Where one turn sends some rows of the set: a few examples, then the rows asked
Rir: [-11   4 -12 -26   9   8  -3   9  -6 -26  17   9   0]
mopuz: [  2   9  14 -20  17 -15   0  11  13  10  22   7  -8]
giso: [  2   3  30 -10   8  -5  -1 -17   9   0  -8  -1 -17]
daten: [ 21  -3  29  -6   1 -11   7 -12  -4  11   2   3  -4]
viv: [  6  -5 -39  -3   7 -10   0  -8 -13  -1  -1  -3  -6]
kedo: [ 21  -2 -19  10  -5  -4 -13   9  11   4 -10  -6   6]
bezi: [  8  -1 -14  -4   0 -18  -6 -14   6  17  -3   3 -24]
navi: [  0  10  24   6   5  17   9   0   9 -19   1   9   2]
bitan: [  0  -5 -36 -10   8  -9  -2 -11 -13 -15  -6  -1 -11]
nusaf: [  0   8  18 -17  24 -17   1   4  17   9  12   1  -3]
ler: [ -8 -14  -5 -27  11  -2  -4   7 -24  -2   7   2 -18]
zuse: [ -7   2 -10  -1  21 -13   0 -20   4 -22   1   1 -28]
danub: [  2   5  25 -11  22 -27  -3   9   7 -16   1   3  -2]
gabi: [  8  -1 -14 -10 -13  13 -12  21 -18 -12  -1   4   5]
busi: [ -1  15  27   0  10   1   0 -10  18 -21  -3   3  -2]
lozaf: [ -2   2 -39  -3   3  -2  -2  -2  -7 -20  -7   3  -4]
lus: [ 13   1 -29  -2   1   6  -9 -25  -9   4  -2   3   0]
mup: [-4  6 16 -8 13  0 -4 20 18 14 -3  1 -2]
tatot: [  2   4  -4  15  -9  13 -12   4   0 -13  -4   9  23]
vire: [ -1   5 -14  -9  20 -11   6 -11 -22  -5  29   6 -10]
zoga: [ 14   2  28   6   5 -10   0  -7   6  16  -8  -5  -3]
Dizuv: [  1   3  14 -14   9   5  -7  29  12   9   5   0  -4]
relo: [ -1   4  23  -3  13  -9  -8  27   7 -10 -13   3  -2]
Sadez: [ -7  -3   7  -5   8   2  -9 -17 -10 -40  -1   4   3]
fad: [  3   1 -42   3   5  -3  -1   0  -8  -6  -2   2   2]
supek: [  7  -8 -10  -2   7 -17  -2  19 -28  12  12   6   0]
vare: [  8   5 -26  -1   5  -7  -5 -32 -14 -10   0   9  -6]
kasi: [ -2   8 -21 -11  -6   6  -2   5 -11  17  18  13  -7]
neri: [  2   1  32  -9   2   1   6 -13  -2 -15  -4  10 -17]
buze: [12 14 24 16  6 -3  1  1 15 -4 -3  1 13]
gabu: [  5  -2  -5   8  -4  -1  -6 -12  -7  29   7   7   7]
suk: [  5   2 -23  11   7   1  -7 -21 -19 -23  -9   8  -3]
kogir: [  3   9 -16  -1   4  -7   0  21 -10 -10  22  14  18]
dil: [ -3  -8   5 -11  13 -13  -2 -33 -16   1   9   3 -12]
navad: [  2   0  22  -5  15  -6  -7  32  -3 -16  -4   1  -5]
favip: [  3   6  20 -11  22 -26   0  14  -2 -16  14   7  -9]
biki: [  8  -5  -7  -8  13  -6  -4   6 -30 -34  10  -3   2]
Gomu: [  7   3 -14  13  15   1  -6   3  10 -35  -6  -9   2]
suzo: [  9   0 -27  11   3  13  -9 -13 -12  -8 -11   1   4]
Vuloz: [19  7 21 11  4  7 10 -1  9  6  9  2 14]

gabi turns into kasi
danub turns into relo
Where do these go?
suzo turns into lus
fad turns into viv
neri turns into navi
Sadez turns into tatot
kedo turns into bezi
busi turns into buze
ler turns into Rir
mopuz turns into favip

Where one turn sends some rows of the set: a few examples, then the rows asked
Bov: [ 17   2  18  17   1   5   0   8  21   7 -16   1  -5  -8   2   2 -34  -4
  -8  18  -3   3  -3  14  12  24 -22 -38  -4]
bupu: [ 43  -3  -9 -10  11 -14   1  14  -1  -2 -14  -8  17  15 -20   6   0 -26
  -4  31 -31  24  -5  18   0  -1  -9  10  -5]
tam: [ 28  21  38  -1   9 -13 -21   5   5 -15 -27  11  -4 -20  -3   1  11   3
  -1  11  -1  -2  -6 -12   8  14 -16 -14 -17]
veku: [  5   9   9 -15   1 -24  -4   8 -10   3   4  10   4 -22  -3   7 -13 -15
  14  21  -6   6   6   1 -33  34  -8   0  12]
dis: [ 45   3  -3 -27  20  10  -9  10  18 -12 -14 -12  -8 -30 -14  -2  -5  -5
  14  31  -9  18  13  -9 -11   9 -28  -1  -6]
Kape: [ 46   0 -12  -8   8   4  -5  11  -4   7  -4   1   9   6 -19  -1   2 -32
  -6  23 -23  25   0  17   2  -8 -10   7  -7]
zuzad: [ 29   4  20  -3   5  -3 -24  -1   0  17 -20 -10  -1  -6 -22  36  -6 -24
  20  13 -20  35   6  31   4  24  -9  18   2]
zaze: [ 26  27  32   7  -1 -17 -21   1  -2  -6 -20  10  -6  -4   3   3  10   5
   2  12  -1  10  -3 -11  22  14 -21 -15 -21]
Kulap: [ 11   9  14  18  -7   3   0  -1  22   2 -23  15 -10 -16  -1   1 -27  -2
   0  20  -8  -8 -13  19  10  16 -17 -30  -1]
ruzu: [  7  16  17 -15  -7 -16  -1  -1 -12  11  -7   6   6 -21  -9  13 -16 -20
  26  19  -6  17   7   3 -29  31 -11   0  16]
nebi: [ 28  -2  18 -10   4   2 -20 -11 -12  11 -22  -7  -4 -11 -26  40 -15 -23
  17   7 -13  21  -1  35   6  11 -12  13   2]
vitaz: [ 28   9   5  10  14  -7   7   3 -11   6 -21   0  -5  -5  -6   2  -6   5
  16   1 -31 -10  12  -9  29  34 -13  24 -13]
luzep: [ 24  28  30   6   4  -9 -18   6   2 -12 -29  20  -8  -8  -2   0   4   5
  -6  10  -3  -5   4  -9  18   3 -13  -8 -16]
rer: [ 26   8  15   0  13   3 -25  -8  -4  14 -23  -9   6  -9 -19  39  -7 -29
  20   8 -18  28   4  33   3  13 -19  13   3]
gigup: [ 10  -3 -12  -5  26 -24  -5   8  16  -9  -9  -3  15   3  -5  23 -17   0
  18  23 -17 -20  -5  22  15  16  -7 -19  -2]
kep: [ 30  30  38   7   4 -15 -16   8   0  -7 -21  10 -13  -3  -1   1   9   0
   0   8   0  -5   2  -5  16   7 -17 -15 -12]
Daz: [ 49  -6 -13 -10   6  -5  -7  15   4   0 -16  -8   6  17 -12   3  -2 -31
  -2  25 -19  31   3  24  -7   7 -16   6  -7]
faro: [ -1  10   8 -17  -1 -15  -2   2  -7   5   6   4   2 -23  -4   7 -10 -14
  27  17  -2  18  -5   6 -26  29  -7   1  15]
zupa: [ 19  -3 -12 -13  27 -20   2   6  15 -22  -5  -1   9   7   0  25 -17  -1
  26  22 -10 -16  -8  14  20  15 -16 -10   2]
Givo: [ 41  -2 -12 -11  10  -7   2  11   2   4 -18  -5   4  12 -14   1  -2 -37
  -4  23 -17  33  -3  18   4  -5 -15  11  -4]
divi: [  9   4  16  20  -4   3   6  -1  21   3 -18  12  -3 -12 -12  -9 -30   0
  -1  26  -1  -1  -4   7   0  24 -20 -29   3]
Vukof: [ 38   2  -1 -21  20   7 -15   4  14 -16  -8  -8 -18 -33 -21  -2 -10   0
  18  31 -11   8  16 -11  -3  26 -33   4  -2]
fite: [ 19   6 -11 -16  35 -24  -8   3  15 -22  -2   3  16  -2  -2  24 -17  -2
  26  23 -18 -11   0  17  15  17  -5  -8  -6]
Nakim: [ 14   7  12  24  -7   1  -1  -1  25   5 -17  -2 -10 -14  -2  -4 -28   5
  -2  17   2  -2  -6  19   9  14 -17 -28  -5]
fikeg: [ 31  -4  17  -1  11   6 -12 -12   1   7 -23 -10   7  -8 -25  37  -7 -21
  22   6 -22  24   9  32   7  27 -10  20   1]
buz: [ 41   4   3 -25  26  15 -13  15   7 -12 -10 -13 -13 -23 -18  -3 -11  -1
  15  26  -9  10  13 -12  -9  15 -36   4   5]
nilu: [ 24  13  -3   7  15  -6  14   5 -17   1 -18   1  -5  -7  -7   6 -23   1
  16   8 -38  -4  11  -6  16  40 -15  26 -10]
muziv: [ 19  16   3  15  14  -3   6  11 -14   5 -10  -4   5 -11  -1   8 -13   4
  17   1 -34  -6   8 -10  23  33 -14  27  -5]

vitaz turns into dis
zupa turns into faro
Where do these go?
bupu turns into divi
rer turns into kep
Kape turns into Bov
veku turns into nilu
zuzad turns into luzep

Where one turn sends some rows of the set: a few examples, then the rows asked
Rup: [ 13 -12   7 -17  14  13   5  -3  -4  30   7  16 -14   4  15   4 -17 -12
   0  24 -13 -13   7]
gepa: [ -5 -34  16  -4  -7 -18  -3 -23  12  36 -13  19  -5  -5  13  21  -4  -5
  18  10  16   3  -8]
pulof: [-16 -11   6  -6 -25  18  -9  -7   2   6  -9  15  21 -10   9  31   0 -23
   2 -14  20 -18 -10]
kib: [  0 -10 -10 -28  17   5  -4 -34   5  -2  -4  12  -5 -16   9  12  17 -21
  21  16   4 -19  -6]
safo: [-12 -29  11 -15 -10 -27  -7 -19  -3  31  -3  14  -9  -6  15  10 -13   2
  21  -4  12  -7  -1]
sager: [-17  16  -6 -16  -5  -5   5  13  -2  18 -10  -1   3  25  10  14   6  19
   1  14 -10  -2 -10]
gis: [ -8  22   4 -21 -12 -11   4   4   1  28  -4  -2  -6  10   9   3  14  18
  12   6 -14   1 -12]
kef: [-12 -10  -1   1 -17  20  -3  -1  18   5 -13  11  23 -18  11  21  10 -33
   3   5  17  -9   3]
Leda: [-18   8   3 -12 -12 -14 -19 -12  -1  13 -24  -2   4 -19  14  42  17   1
   3  -3   1  -3  -8]
nonu: [-12  23 -13 -24   4   1  -1 -21   2  -1  -2  21  20  -9  -3   6   4 -26
  25  18   3  -6 -16]
gete: [-12   9   4   6 -27 -10   4  16 -12  37  -4   4 -18 -20  -5  13 -11  -7
   5   1  -6  -9   0]
gaka: [ -6 -22  -6   2  -6  12  -1   1  10  -9   1   3  13  17  -2   7 -14 -22
  20  -5   7 -27 -14]
vili: [ 29 -14  -2 -14 -13   5   5 -25   7  28 -11  22  -2 -16  -3   6   4 -12
  -3 -10   5   2  -6]
seda: [ -4  28  -7 -19  -4   1  -6 -18  -1   1  -3  15  17 -12  -8   0   0 -30
  19  20  -1  -8 -15]
pev: [ -9   7   0 -17 -23   7 -12  -7  -3   9 -19  -2  10  -8   9  40  22   7
  -9   3  -7  -4 -11]
daluk: [-10  -9  -4  -1  11  20   1   1   1 -12   7   4  18  14  -1   4  -3  -3
  21   4   0 -30 -13]
fuf: [  0 -16 -24  -2   2  16   9  -4   2  -1   7   8  14   5  11  -2 -14  -8
  17  -6  12 -26 -13]
lugap: [ -4 -43   5   8  -1 -15   0 -19   2  23  -4  21 -13  -5  16  16 -15  -6
  20  -1   4  -6 -11]
vil: [ 30  -5   3 -16 -16  -5   8 -30   7  25 -20  15  -6  -9  -9  12  -4   5
  11   1   5   7  -9]
vama: [-34 -10   6   7   0 -12  11   4  14  25 -10  16  -8  24  17   9  -8   1
  13  16  11   0   0]
fege: [ -9   9   5   7 -27 -17   4  14 -12  33  -1  10 -11 -22   4  17 -12 -15
  -8   5  -4  -7   3]
vib: [-22  -5  11   9  -6 -11  23   6  10  17 -11  11 -14  20   8   6 -17  -7
  18  16  -9  10   1]
rono: [  3  -7  -7 -25  17   1  -1 -34   7 -11  -2  14   5  -8  14  13  16 -19
  11  22   1 -14  -4]
zed: [-27  -1   9   1  -7  14  -1  -3   3  13 -20  20  25  -4  12  25   3 -31
   6  -3  14 -22  -8]
buzig: [-32  18 -10   9 -15 -11   3 -13   1  -3  -7  10   7 -18  -8  14  12 -18
  29  16  -1 -11 -15]
nog: [-31  14  -7   6 -16 -12  13  -7  -7 -14  -5   5  -2 -18  -7  16  10 -15
  28  13  -2 -17 -13]
zazop: [ 18   0  -9  -7   0  11   6 -12  10 -19 -11  -6   0  -1 -19  14  -1  -2
   0   7  -7   4   6]
Guros: [  0 -16   6  -5  -6  -5  15   4  -8  18   6  -1 -34 -15  11  22   5   9
   0  12 -11 -12  15]
rifer: [ 14  -6  10 -16 -27   7  17 -34   9  30 -13  11  -9 -13   0  -2  -4  -3
   3   3  -4   6   1]
Lugal: [-25  -2  -6  -2 -19 -17   1  11 -10  29  -3   0  -2 -20  -9  18  10 -15
  30   6 -10 -20 -22]
Tude: [ 15 -16 -15  -3  -5  -1  17 -18   3 -12 -16 -11  -1   4  -4  11 -17  -5
   7  15 -19   1  -3]
gupel: [-17  24  -2 -14 -11   7   4  10  -5  23 -17  17   5  10   7   3  12  20
  15  11  -8 -15  -3]
zufut: [ 15 -19  10 -19  11   9   9   0  -9  24   4  13 -18   1  20   9 -17 -10
  -4  13  -8 -17   9]
sipu: [ 18  -3 -13  -1  -9   8  13 -15  17 -11 -16  -2  -9  13 -17   1  -9   2
  14   5  -8  -7  -5]
fis: [-28  -5  -7  -7 -16  -4  -1  13  -6  32   0   3  -6 -20  -1  16   3 -18
  25   6 -16 -25 -25]
Resu: [  2 -17  12   6 -12  -5  10   7  -8  20   1  -4 -33 -12  10  16  -4   2
  -3  11 -13 -15  12]
kolu: [  8  -5   2   1  13  -2  10 -27  -4  -4  -7  27  -8  -4  18  11 -10 -22
  -3  21  12 -13  18]
Vupe: [-33  -9   7   5  -7 -20   3   6  12  19 -29  10  -8  16  10  10  -6 -12
  14  20  -7  -7  11]
zitu: [  9  -5   3  -8  12  11   5 -27   2  -2  -5  26 -10  -6  24  11 -12 -18
 -10  17   7 -10  15]
gak: [ -4   2   0 -18 -11  -3 -19   2 -11   0 -14  -1  21 -18   7  40  14  10
  12  10   0  -4  -5]

zitu turns into zufut
fis turns into nog
Where do these go?
gak turns into kef
lugap turns into vib
gaka turns into sipu

